A =
[[102 127 141 138 125]
 [134 144 111 108 137]
 [111 132 123 120 135]
 [117 146 133 140 134]
 [142 133 143 118 155]
 [127 144 118 108 101]
 [106 153 130 128 145]
 [146 129 119 108 115]
 [117 136 117 136 107]
 [157 120 141 156 150]
 [142 107 135 151 136]
 [143 114 149  99 105]
 [116 151 154 101 141]
 [157 128 136 121 138]
 [107  99 146 114 126]]
Counting starts at 0.
The top-right entry -> 125
Report the bottom-right entry.
A: 126
The entry directly below the centre entry: 117
Report the bottom-left entry.
A: 107
The entry just left of 115 -> 108
The entry at row 1, column 0 -> 134
Report the entry in row 1 and column 1.
A: 144
Report the entry in the top-left corner.
A: 102
Report the entry in row 2 and column 0.
A: 111
The entry at row 0, column 2 is 141
Report the entry at row 0, column 1.
A: 127
Report the entry directly above 123.
A: 111
The entry directly above 154: 149
The centre entry is 119
The entry in row 2 and column 2 is 123
Report the entry just right of 156.
A: 150
The entry at row 2, column 1 is 132
Report the entry directly below 116.
A: 157
Report the entry just right of 116.
A: 151

Questions about the grid below. Rows and columns are numbered from 0.
1) Give the entry just right of the smallest entry.
2) Give the entry at row 0, column 0.
3) Give the entry directly below 117.
4) Give the entry in the bottom-right corner.
5) Give the entry just left of the smallest entry.
6) Give the entry in row 2 and column 0.
7) Give the entry at row 2, column 2.
8) Give the entry at row 0, column 2.
[[132 146 122 128 139 125 143 138 123]
 [111 136 125 150 109 122 151 142 139]
 [146 143 128 122 120 125 143 122 140]
 [137 127 130 122 111 136 119 135 142]
 [146 144 133 146 116 106 116 151 139]
 [133 135 149 137 108 144 113 107 127]
 [145 109 149 133 126 128 142 141 142]
 [128 108 129 148 125 122 118 126 115]
 [131 124 150 110 151 118 116 121 116]
 [133 147 139 141 137 117 126 108 144]
 [130 134 144 138 126 118 111 138 110]
 [108 149 123 135 119 112 110 129 140]
 [137 118 145 141 144 135 146 110 128]]
1) 116
2) 132
3) 118
4) 128
5) 116
6) 146
7) 128
8) 122

data =
[[142 136 125 141 135 120 127 131 148 116 129 123 124]
 [135 129 137 129 134 118 129 135 133 122 144 134 105]
 [131 119 130 129 132 137 134 122 132 131 121 102 132]
 [127 124 142 123 130 114 128 123 132 129 143 141 107]
 [131 122 131 125 131 141 125 123 122 129 124 104 134]
 [127 139 131 127 113 134 130 130 113 135 126 141 145]
 [124 139 118 123 133 127 122 129 104 134 127 123 147]
 [126 127 131 117 127 139 124 129 135 140 122 152 132]]
Rows and columns are numbered from 0.
The entry at row 0, column 2?
A: 125
The top-right entry?
A: 124
The entry in the bottom-right corner: 132
The entry directly below the smallest entry -> 141
The entry in row 1 and column 0 is 135
The entry just right of 120: 127
The entry directly below 148?
A: 133
The entry in the top-left corner is 142
The smallest entry?
A: 102
The entry at row 1, column 2: 137
The entry just left of the largest entry -> 122
The entry just left of the smallest entry: 121
The top entry of the column that holds the largest entry?
A: 123
The entry in row 2 and column 1 is 119
The entry at row 2, column 0?
A: 131
The entry just left of 144?
A: 122
The bottom-left entry?
A: 126
The entry directly below 119?
A: 124
The maximum: 152
The entry directly above the largest entry is 123

[[126 128 137 133 131 129 125 121 135 133]
 [123 128 142 136 135 130 123 113 139 137]
 [126 132 144 137 132 133 121 119 139 135]
 [125 130 147 139 133 131 122 115 142 138]
 [127 134 141 135 132 134 122 122 136 132]
 [123 128 142 136 134 130 123 114 139 137]
 [129 131 135 132 129 131 125 127 132 130]
 [124 134 134 131 135 135 122 121 133 130]
 [126 132 149 139 133 134 120 116 142 137]
 [128 134 146 138 131 135 120 121 139 134]
 [125 131 149 140 134 133 120 114 143 138]
 [128 136 145 137 131 136 120 123 139 133]
 [127 134 146 138 132 134 121 120 140 135]
 [123 128 140 135 135 130 123 114 138 136]]
What is the 3rd entry, reading row by row?
Answer: 137
What is the top-left entry?
Answer: 126
The top-right entry is 133
What is the top entry of the column that holds the smallest entry?
Answer: 121
The entry in the bottom-left corner -> 123
What is the fifth entry in reading order?
Answer: 131
What is the second entry on the main diagonal?
Answer: 128
The 5th entry from the end, reading row by row: 130
The minimum is 113
The bottom-right entry: 136
What is the entry just right of the smallest entry?
Answer: 139
What is the largest entry in the first column?
Answer: 129
The first entry in the row that holds the smallest entry -> 123
What is the entry directly below 116?
Answer: 121
The last entry in the row that holds the smallest entry is 137
The second-last entry, reading row by row -> 138

B =
134,130,129,123,136,126,138,126
127,125,127,126,136,131,123,132
131,127,126,138,112,122,131,134
120,117,123,128,134,135,111,139
130,124,124,133,125,124,128,136
118,130,133,137,104,130,123,119
124,134,134,130,120,129,131,118
131,135,132,119,137,129,137,117
125,125,127,132,122,128,124,132
122,130,131,126,127,133,123,122
131,130,129,128,125,126,133,125
Rows and columns are numbered from 0.
What is the entry in row 1 and column 0?
A: 127
What is the top-left entry?
A: 134
What is the entry in row 0 and column 2?
A: 129
What is the bottom entry of the column that holds the smallest entry?
A: 125
What is the bottom-left entry?
A: 131
What is the entry directly below the smallest entry?
A: 120
The entry at row 2, column 0 -> 131
What is the entry in the bottom-right corner?
A: 125
What is the entry at row 0, column 1?
A: 130
What is the entry at row 2, column 2?
A: 126
What is the entry directly below the largest entry?
A: 136
What is the top entry of the column that holds the smallest entry?
A: 136
What is the top entry of the column that holds the largest entry?
A: 126
What is the largest entry?
A: 139

Read these off the table that follows.
1) Find the 2nd largest entry.
2) Find the entry just right of 104.
3) Find the 1st entry in reading order.
((136, 127, 107, 143), (110, 116, 134, 128), (115, 113, 129, 125), (111, 116, 121, 139), (118, 131, 136, 111), (112, 145, 124, 137), (111, 139, 110, 126), (131, 126, 141, 111), (133, 127, 122, 127), (118, 125, 123, 139), (137, 149, 116, 136), (135, 129, 117, 128), (141, 107, 104, 132), (124, 143, 120, 135))
1) 145
2) 132
3) 136

Read these off the matrix that follows.
1) Read off the entry in the top-left corner.
2) Read off the third entry in reading order.
3) Read off the entry directly below the smallest entry.
4) Read off the bottom-right entry.
5) Read off the minimum.
6) Read off the fifth entry from the end, reading row by row.
7) Read off the second entry on the main diagonal.
8) Read off the top-right entry.
[[139 132 123 132 125 135 138 128 128 145 134 128 127 134]
 [119 135 129 121 135 121 122 130 120 128 132 136 135 135]
 [135 121 129 133 115 126 112 127 116 119 129 131 140 115]
 [119 135 129 121 135 121 122 130 120 128 132 136 135 135]
 [125 130 128 125 122 121 114 129 119 126 119 123 133 121]
 [127 127 134 134 132 129 130 127 128 126 144 138 141 121]
 [129 131 130 130 128 124 123 130 121 132 129 128 136 124]
 [129 131 130 130 128 124 123 130 121 132 129 128 135 124]
 [134 125 127 131 124 130 128 128 126 127 131 130 130 127]
 [124 130 129 125 122 120 114 129 119 126 119 123 133 121]
 [122 134 128 123 132 123 125 129 124 132 128 129 131 132]
 [115 135 129 118 138 120 127 130 129 127 119 125 122 136]
 [116 127 137 127 139 122 128 129 135 118 126 127 129 121]
 [126 142 122 124 129 128 135 127 127 154 128 122 127 135]
 [130 126 126 129 126 132 131 126 131 127 132 131 127 129]]
1) 139
2) 123
3) 122
4) 129
5) 112
6) 127
7) 135
8) 134

[[138 128 129 132 126 121 132 124]
 [117 135 134 125 132 136 130 125]
 [106 140 137 138 135 105 130 132]
 [123 125 124 129 128 124 124 135]
 [136 119 119 123 123 136 122 133]
 [142 130 133 119 129 149 135 113]
 [132 125 126 124 126 136 127 127]
 [125 122 122 137 126 106 124 140]
 [127 128 128 126 128 132 127 128]
 [136 134 136 125 130 139 137 114]]
Counting starts at 0.
What is the entry just right of the largest entry?
Answer: 135
What is the entry directly above the smallest entry?
Answer: 136
What is the top-left entry?
Answer: 138
The entry in the bottom-left corner -> 136
The entry in the bottom-right corner -> 114
The entry in row 0 and column 2 -> 129
What is the top entry of the column that holds the smallest entry?
Answer: 121
What is the entry at row 2, column 0?
Answer: 106
The entry in the top-right corner: 124
What is the entry directly above 139?
Answer: 132
The entry just left of the largest entry: 129
What is the entry in row 2 and column 1?
Answer: 140
What is the entry directly below the smallest entry?
Answer: 124
What is the bottom entry of the column that holds the largest entry?
Answer: 139
The entry in row 2 and column 2 is 137
The entry directly above the largest entry is 136
What is the entry directly below the largest entry?
Answer: 136
The entry in row 1 and column 0 -> 117
What is the smallest entry?
Answer: 105
The maximum -> 149
The entry at row 0, column 1 -> 128

arr =
[[136 127 141 143 133 129 134 129 130 127 135 142 135 121 135]
 [142 131 134 141 128 115 120 119 142 130 137 151 144 116 140]
 [127 135 128 125 134 140 136 139 130 135 129 121 126 145 128]
 [141 128 137 147 134 123 129 125 137 130 137 146 138 118 137]]
Indices start at 0.
Give the bottom entry of the column that holds the smallest entry.
A: 123
Give the entry at row 2, column 2.
A: 128
The entry directly below the smallest entry: 140
Give the entry in row 1 and column 0.
A: 142
The entry at row 2, column 0 -> 127
The largest entry -> 151
The entry in the bottom-right corner: 137
Give the entry in row 0 and column 0.
A: 136
Give the bottom-left entry.
A: 141
Give the entry in row 0 and column 2.
A: 141
The entry in row 0 and column 1: 127
Give the top-right entry.
A: 135
Give the entry at row 1, column 2.
A: 134
Give the entry in row 2 and column 1.
A: 135
Give the entry just left of the smallest entry.
A: 128

129  117  118  127
129  114  117  125
129  104  114  119
129  121  119  129
Read off the entry directly below the smallest entry.
Answer: 121
The smallest entry in the last row -> 119
Read off the fourth-last entry, reading row by row.
Answer: 129
The last entry, reading row by row is 129
The top-left entry -> 129
